(in the rows, 128 means zero)
runs of hidden systems
run 1, nolu (8 x 20)
[[ 91 128 120 139 137 106 188 182 126 112 164  91 163 155 145 123 174 119
  129  75]
 [103 160  61 107  79 162 110 158 152 124 119 171 157 143 132 132 124 162
   83 111]
 [140 117 149 188  85 106 106 103 112 104  91 144 132 119  89 118 152  95
   62 142]
 [144  97 170  92 154 183 149  66 145  78 136 146 138 142 125 113 115 121
  114 153]
 [101 100 161 136  86 102 181 105 173 159 169 112 107 123  98 133  98 147
  173 109]
 [ 92 109 112 103 154 119 179 197 113 125 171  94 137 154 114 101 166 139
  115  91]
 [104 170  75 143  84 173 108 155 141 162 126 165 158 132 105  98 111 161
  102 126]
 [134 135 155 208 110 123 123 101 111  96  98 131 171 129 121 104 160  79
   91 136]]
run 2, Lopuz (8 x 20)
[[115  88 108 102 156 124 178 162 107 106 164 125 159 171 122 117 175 114
   93  90]
 [110 196 176 177 101 153 129 113 178  91 112 104 148 100 157 128 115 139
  149 137]
 [150  78  85 160 131 109 112  82  80 165 118 161 150 154 127 118 131  72
  135 125]
 [124 160 115  62 131 159 145 129 181 133 161 151 131 133 154 171  98 182
  147 112]
 [126 116 132 169  72  83 102 143 111 158 103 130  89 101  65 123 129 130
   89 139]
 [114  94 137  89 168 152 193 142 127  97 177 119 157 169 121 105 156 129
  109 103]
 [109 190 165 195 103 152 111 116 152 125 107  99 137  93 142 101 103 134
  163 148]
 [135  76  55 130 142 113 120 118  81 164 130 155 156 167 146 123 140  84
  140 106]]
run 3, Res (8 x 20)
[[113 113  98 177 145 120 153 145  90 191 160 126 165 150 103  80 137 107
  151 108]
 [111 177  87 120 125 171 148 142 159 111 145 155 194 159 168 139 138 144
  119  94]
 [155 178 138 195  87  93 116  92 152 154 109 166 151 111 123 175 126 124
  110 122]
 [134  94 160 121  98 118 145 106 142  54 113 142 135 140 109 141 163 109
   58 127]
 [135 107 175  95 118 141 151  97 160 152 155 145  86 113  64 122  87 168
  122 150]
 [120  66 113 146 150 139 149 125  81 163 151 132 141 156  84  61 133  98
  129 128]
 [103 155  98 112 142 196 160 125 155 138 164 140 180 156 156 106 103 150
  164 106]
 [129 175 124 215 105  96 135 115 132 170 124 140 176 123 138 147 138 111
  142 104]]
run 4, bef (8 x 20)
[[ 89 106 160 129  53 144 122 114 164  76 103 112  99 113 103 106 113 140
  105 149]
 [146  73 148  80 170 115 175  86 135 141 173 123 114 143 138 150 114 119
  180 117]
 [ 91 145 124 146 124 141 136 187 116 178 150 101 117 113  75  69 120 164
  131 128]
 [120  82  53 126 103 137 116  98 110 145 121 167 163 168 157 118 123  89
  148 111]
 [163 194 152 170 159 121 151 134 130 149 147 158 175 124 107 150 158 136
   79 110]
 [ 93 110 132 141  42 133 121 113 164  60  96 128 131 129 134 130 132 119
   97 128]
 [163 100 170  82 170 101 180  97 149 125 170 129 109 135 124 179 134 132
  136 117]
 [ 87 124 141 118 103 151 129 171 134 142 139  99  87 105  70  71 106 168
  122 145]]
run 5, Res (8 x 20)
[[119 176 150 155 106 115 136 172 143  85 116 123 148 120 111 140 173 141
   52 113]
 [145  99 107  85  78 109 117 107 153 143 123 181  94 127  89 173 110 149
   86 133]
 [171  90 157 128 182 155 118  80  87 121 123 147 128 134  91  93 130 100
   98 164]
 [ 76  98 126 124  97 187 144 104 152 118 138 107 130 138 132  69  85 132
  183 137]
 [128 136 140 167 162  92 187 133 125 178 178 111 158 141 138 135 139 116
  178  89]
 [100 189 104 149 107 143 133 191 141 112 128 128 169 135 128 123 162 152
   77 100]
 [162 137  91 116  87  98 109  97 150 153 114 196 131 129 123 197 120 136
   96 117]
 [167 112 178 144 150 142 109  78 110  76  98 146 130 125 108 118 143  97
   73 164]]
run 6, Lopuz (8 x 20)
[[152 180 196 146 168  95 164 147 142 109 148 104 132 110 119 164 165 143
   97 115]
 [127  96 132 147 127 179  90  84 103  82  89 134 141 137 129  73 128  87
  108 165]
 [138 118 132 110 171 108 150 104 135 161 157 104 115 125 169 151 105 124
  217 117]
 [149 178  79 113 131 141  67 165 110 161  99 161 116 109 112 135 124 159
   88 145]
 [ 96  63 125  84  97  89 148 157 134  79 131  91  89 137 132 143 154 122
  120 107]
 [160 187 200 168 180 125 148 126 130 112 136 117 148 109 119 137 155 132
   98 134]
 [117  80 108 127 125 178  90  80 103  98  96 130 133 143 149  74 107  88
  149 162]
 [146 146 120 108 170  93 140 133 134 183 157 113 112 115 161 173 109 144
  198 111]]
run 7, pakef (8 x 20)
[[ 68 137 126 156  83 106 138 188 139  87 116  68 127 118 145 110 158 124
  134 106]
 [120  75  53  69 107 131 130 130 127 173 149 168 115 155 117 137 105 141
  137 111]
 [157 131 161 164 134 134 120 121 102 125 118 154 138 123  61  98 150 120
   49 149]
 [125 142 147 121 135 190 127  65 161  90 124 130 151 130 178 118  94 124
  173 147]
 [143 151 162 157 149  57 161 140 135 177 156  98 112 105 125 175 140 132
  166 107]
 [ 60 120  90 131  78 136 126 193 130  97 118  84 124 134 142  87 145 130
  131 111]
 [152  90  67  89 127 132 119 110 113 185 145 196 129 152  97 137 111 132
  113 123]
 [149 152 182 177 138 147 125 105 120  90 108 140 155 120  94 104 153 112
   61 150]]
run 8, nolu (8 x 20)
[[105 109 151 146  62 130 132 133 140 121 121 138 108 116  51  94 128 147
   72 142]
 [127  87 155 137 149 176 165  96 113 115 151 141 160 155  82  65 129 110
  104 138]
 [ 97 149 159 157 101 161 188 104 181 139 170 126 166 134 113 111 101 153
  158 110]
 [ 77 104 114 146  92 111 186 159 142  97 152 104 165 161 138 114 163 115
  123  79]
 [118 144  94 104  87 153 142 150 153 112 137 179 163 152 103 136 142 156
   53 108]
 [114 112 159 171  67 137 121 108 135  99 104 137 129 120  72  93 134 118
   71 149]
 [134  82 164 119 143 171 174  69 136 102 155 150 159 159 100  95 124 110
  111 136]
 [ 90 127 167 136  89 133 197 120 187 136 176 113 136 128 102 122 107 161
  155 105]]
run 9, Reda (8 x 20)
[[112 132  56 126 123 101 143 166 124 167 151 135 160 155 166 158 144 125
  158  79]
 [151 147  88 129 111 109 118 143 122 115 115 182 162 146 120 168 171 122
   44 107]
 [147 126 147 159  62 107 118  74 155 141 113 175 118 109  84 155 106 131
   95 142]
 [123  91 205 136 114 113 184  86 165  83 149 105 120 124 112 135 130 118
  134 128]
 [ 68 118 123  94 102 183 166 140 172  98 158 100 136 142 146  94 102 155
  167 112]
 [118 114  67 110 159 141 166 145 115 171 172 148 176 172 145 119 134 124
  152  85]
 [151 170  90 161 130 146 110 125 114 121 109 177 196 149 146 139 158 108
   74 113]
 [144 155 136 191  69  80 116  91 150 150 102 154 133 108 125 176 121 116
  125 124]]
run 10, fas (8 x 20)
[[143 149 141  87 160 151  96 104 144  80 105 107 109 115 198 159 111 130
  168 149]
 [153 133 128 113 129  83 104 127 132 190 128 125  71  91 122 169  97 151
  169 138]
 [151 148  90  86 192 156  76 164  84 148 112 128 109 121 140 110 124 140
  126 151]
 [157 172 107 156 131 155  90  76 135 178 111 172 151 118 147 136  87 127
  159 148]
 [154 156 152 172 187 100 102 129  90 134 110  87 125 103 167 128 141  96
  168 139]
 [137 165 119  86 133 139  95 118 158  98 103 118 107 110 198 178 107 143
  167 135]
 [167 133 115 118 144  72  94 140 109 192 119 135  72  97 113 173 120 139
  138 139]
 [165 143  99  81 193 178  73 130  92 128 108 148 123 126 146 117 119 135
  117 159]]
run 11, pakef (8 x 20)
[[110  89  60 100  57 122 119 132 140 153 127 174 121 147  98 139 114 143
  101 111]
 [152  83 160 137 131 146 144  82 112 114 131 162 139 146  64  98 134 109
   67 148]
 [130 162 188 134 136 183 144  78 174 109 140 123 136 113 133 114  86 150
  160 152]
 [118 140 155 177 138  81 150 131 126 177 148  81 117 105 141 133 119 119
  204 114]
 [ 71 138  75 133 102 123 149 208 124 141 147 100 149 143 133  99 149 144
  133  88]
 [137 110  54 129  87 136 102 114 118 171 116 200 149 148 101 130 117 123
   90 122]
 [155 118 172 155 131 148 153  72 131  90 130 164 172 148 103 122 147 102
   70 135]
 [121 149 187 127 104 141 153  84 191 104 138 117 119 107 147 153  91 151
  174 134]]
run 12, Reda (8 x 20)
[[141  79  91  79 141 139 116 144  95 156 139 163 104 143  69 104 131 141
   74 141]
 [176 131 159 144 174 172 107  64 108 139 119 163 140 124 106  99 109 115
  112 170]
 [116 163 180 199 139 132 124 108 126 124 114  77 137 104 150  98 119 108
  182 146]
 [ 95 129 107 113 131 100 120 172 129 100 119  65 105 119 196 146 140 122
  184 109]
 [126 134  70  69 138 108 111 202 117 148 137 133 105 132 120 154 146 165
   94 108]
 [168  95 109 120 135 130  92 111  88 157 112 182 113 132  67 116 130 119
   63 153]
 [166 142 201 163 148 145 114  60 131 115 112 135 119 100 111 118 105 116
  129 172]
 [ 89 132 176 161 128 128 142 134 141 105 129  51 106 104 152  97 116 122
  194 135]]
run 13, bef (8 x 20)
[[142 178 155 202 145 142 125 135 110 147 124 139 167 120  89  91 146 123
   86 134]
 [ 99 122 115 140  65 140 137  97 170  68 109 134 163 144 181 147 128 109
  139 108]
 [155 127 178 115 160  64 174 140 138 134 162 116 108 119 104 183 158 138
  107 105]
 [ 88  94 114  74  91 166 116 159 138  99 122 115  89 125  95  87 113 160
  100 146]
 [164  97 109 111 159 133 127  69 120 191 145 165 120 136 125 140  89 119
  174 137]
 [108 163 150 198 138 159 136 149 111 144 134 111 164 121 101  56 135 126
  120 136]
 [101 120  81 140  79 121 142 114 154 111 124 138 171 154 188 157 135 104
  157  87]
 [160 147 154 132 154  72 160 162 121 135 148 136 128 127  92 171 177 135
   67 104]]
run 14, fas (8 x 20)
[[103  85  90 138 114  84 118 187  77 136 117 101 108 136 108 104 168 105
  107 113]
 [137 149 103  90 128 172 152 113 159 100 146 182 182 162 139 148 136 147
   83 109]
 [134  98 177 194  92  88 135  93 115 136 114 124 119 113  74 110 136  98
  109 140]
 [103  89 130  75 165 159 166 135 131  69 154  94 142 162 169 109 146 118
  148 109]
 [103 148 150 139  57 113 155 133 184 157 146 135 109 106  83 143 100 178
  124 122]
 [107  83  75 125 140 117 120 183  69 130 123 112 134 153 113  84 165 102
  102 115]
 [133 167 126 127 108 171 157  94 173 114 146 179 192 149 134 145 124 145
   95 112]
 [120  88 171 193 105  76 133 119 101 116 111  95 113 116  98 106 154  84
  121 132]]

runs to name
run 15 (2 x 20)
[[106 144 194 120 120 143 132 128 160  98 126  73  83  88 124 111 102 157
  163 158]
 [ 91  76 110  83 156 132 148 163 107 138 157  76  97 141 138  90 120 129
  186 116]]
	Reda
run 16 (2 x 20)
[[134 187  94 113 166 126 108 158 131 161 133 112 129 115 189 162 116 147
  185 114]
 [137 136 106 167 130  89  67 166  73 126  78 106 108 106 132 121 163  97
  102 141]]
	bef
run 17 (2 x 20)
[[123 113 191 194 106 111 143 109 122 108 117 108 126 112  78  91 145 103
   96 142]
 [ 87  73 115  85 123 147 170 125 146  76 149 100 141 163 168 117 135 112
  160  99]]
	fas
run 18 (2 x 20)
[[133 115 156 120 186 188 167  87 126 130 168 132 163 152 122  81 112 123
  154 135]
 [ 99 156  98 152 103 147  90 136 131 179 116 114 115 106 140  98  80 144
  195 143]]
	Lopuz
run 19 (2 x 20)
[[ 91 181 120  91 136 186 136 181 162 106 145 109 140 127 139 109 121 180
  123 123]
 [138  84  96 150  85  68  98  96 112 175 104 145 101 121 122 157 117  99
  151 127]]
	bef
run 20 (2 x 20)
[[115 120 129  66 157 155 124 123 146  73 126  89 114 129 196 140 117 132
  179 132]
 [104 155  84 118 148 127 141 206 111 190 161 114 130 127 105 102 132 166
  135 106]]
	Reda
run 21 (2 x 20)
[[ 80 110 156 159 105  94 154 175 126 129 138  55  95 112 109  93 142 129
  156 117]
 [ 95 108  55  87 119 168 122 160 121 177 150 139 129 147 114  89 101 157
  149 117]]
	pakef
run 22 (2 x 20)
[[118 128  79 137 155 155 132 152  94 106 128 141 190 169 150  98 170  97
   96 105]
 [154 185  87 159 105 122  89 101 143 166 104 179 156 118 151 171 111 131
  129 127]]
	Reda
run 23 (2 x 20)
[[158  93  97 103 190 139 108  93  88 145 126 131 132 147 176 126 119  91
  179 136]
 [147 203 146 131 162 109 128 184 130 114 130 118 138 111 132 163 168 155
   81 116]]
	pakef
run 24 (2 x 20)
[[186 102  92 115 164 101  84 100  83 164 106 172 116 132 123 156 133 100
  105 145]
 [158 178 197 168 139 131 105 118 130 110 103 119 111  86  97 125 135 140
   87 164]]
	Reda
run 25 (2 x 20)
[[105  84  95 108  48 154 117  99 148  98 106 171 133 149 106 120 115 125
   85 132]
 [129 121 181 143 127  91 200 109 158 166 180 122 124 126  91 148 121 142
  151 104]]
	Lopuz
run 26 (2 x 20)
[[134 152 160 104 106 157  84 121 150  70  88 124  91  95 123 128 115 154
   92 170]
 [118  86 152 125 136 104 151 123 120 185 158  95  81 112  91 105  99 137
  187 137]]
	Reda
run 27 (2 x 20)
[[ 74 166 130 133 121 182 126 157 149 105 126  78 133 115 161  82 106 152
  175 134]
 [126 131 100 152 120  53 142 150 125 178 140 115 128 127 154 181 143 119
  171  86]]
	Res
run 28 (2 x 20)
[[123  92 140  73  94 144 162 101 171 136 160 163 105 135  77 136  95 166
  106 130]
 [ 97  94 164 152 119 111 167 161 117 149 156  91 106 123  61  78 138 137
  121 124]]
	nolu
run 29 (2 x 20)
[[182 138 138 168 196 100 111 112  73 148 116 142 148 126 126 134 161  86
  107 137]
 [111 182 129 110 130 161 123 143 168  61 113 110 154 129 198 152 144 142
  126 116]]
	pakef
run 30 (2 x 20)
[[ 83 121  77 100  68 154 157 149 166 139 155 155 154 156 117 122 117 163
  116  93]
 [149  93 138 170  86 112 129  77 118 166 125 175 131 131  62 117 118 109
   93 140]]
	pakef
run 31 (2 x 20)
[[137 122 163 124 117  94 113 165 119 107 109 111  76 101  74 131 153 143
   66 145]
 [123  95 178 119 181 149 161 124 106  74 145  84 133 143 128  83 156 104
  124 134]]
	Lopuz
run 32 (2 x 20)
[[100 122 100 159  77 172  86 126 118 150 101 141 125 120  90  62  95 132
  124 156]
 [157 123 128 149 183 153 164  79 114 161 162 163 187 159 128 114 126 104
  144 117]]
	pakef
run 33 (2 x 20)
[[ 98 185 133 151 150 132 136 210 116 125 138  82 137 118 121  94 160 152
  112 114]
 [108 125  65 140  54 133 101 110 144 107  95 163 158 147 160 148 125 114
  114 112]]
	fas
run 34 (2 x 20)
[[ 87  80  85 152  67 133 153  99 141 132 136 139 160 162 142 108 118  99
  160 101]
 [147 145 133 136 157  99 189 145 133 157 175 150 168 150  98 154 165 138
   92  87]]
	bef
run 35 (2 x 20)
[[104  65  95  68  81 149 123 104 151  75 114 137 113 147 152 137 116 120
  128 126]
 [172 141 169 119 187 109 152 116 125 190 167 139 109 111  84 147 116 150
  132 134]]
	bef
run 36 (2 x 20)
[[107 163 142 150  94 101 126 136 163 168 130  95 100  91 144 148  94 156
  199 125]
 [124 148  66 101 155 102  88 206  94 143 113 108 111 122 154 142 155 136
  121 117]]
	fas
run 37 (2 x 20)
[[159  79  70 101 116 114  86  85 100 128  96 180 126 147 144 156 129  92
  106 135]
 [163 189 197 151 144 121 146 116 156 135 141 142 128  98  88 153 131 159
   87 138]]
	Reda
run 38 (2 x 20)
[[111  90 145 202 109 103 126 109  95 162 118 105 122 119  95  80 123  88
  154 139]
 [143 158 136 101 204 171 170 120 138 110 167 130 177 156 162 128 141 135
  140 112]]
	nolu
run 39 (2 x 20)
[[119 142 178 183 106 139 107  75 139  97  91  98 124 102 152 109 107 100
  169 160]
 [165 100  80 114 187 128 118 101  83 181 141 162 145 151 144 131 122 100
  155 127]]
	Lopuz
run 40 (2 x 20)
[[152 153  93 155 160  91  98 134  98 205 124 129 121 113 148 146 114 118
  179 126]
 [161 201 123 122 180 152  74 141 118 112  95 127 133 108 175 148 135 134
  123 149]]
	fas
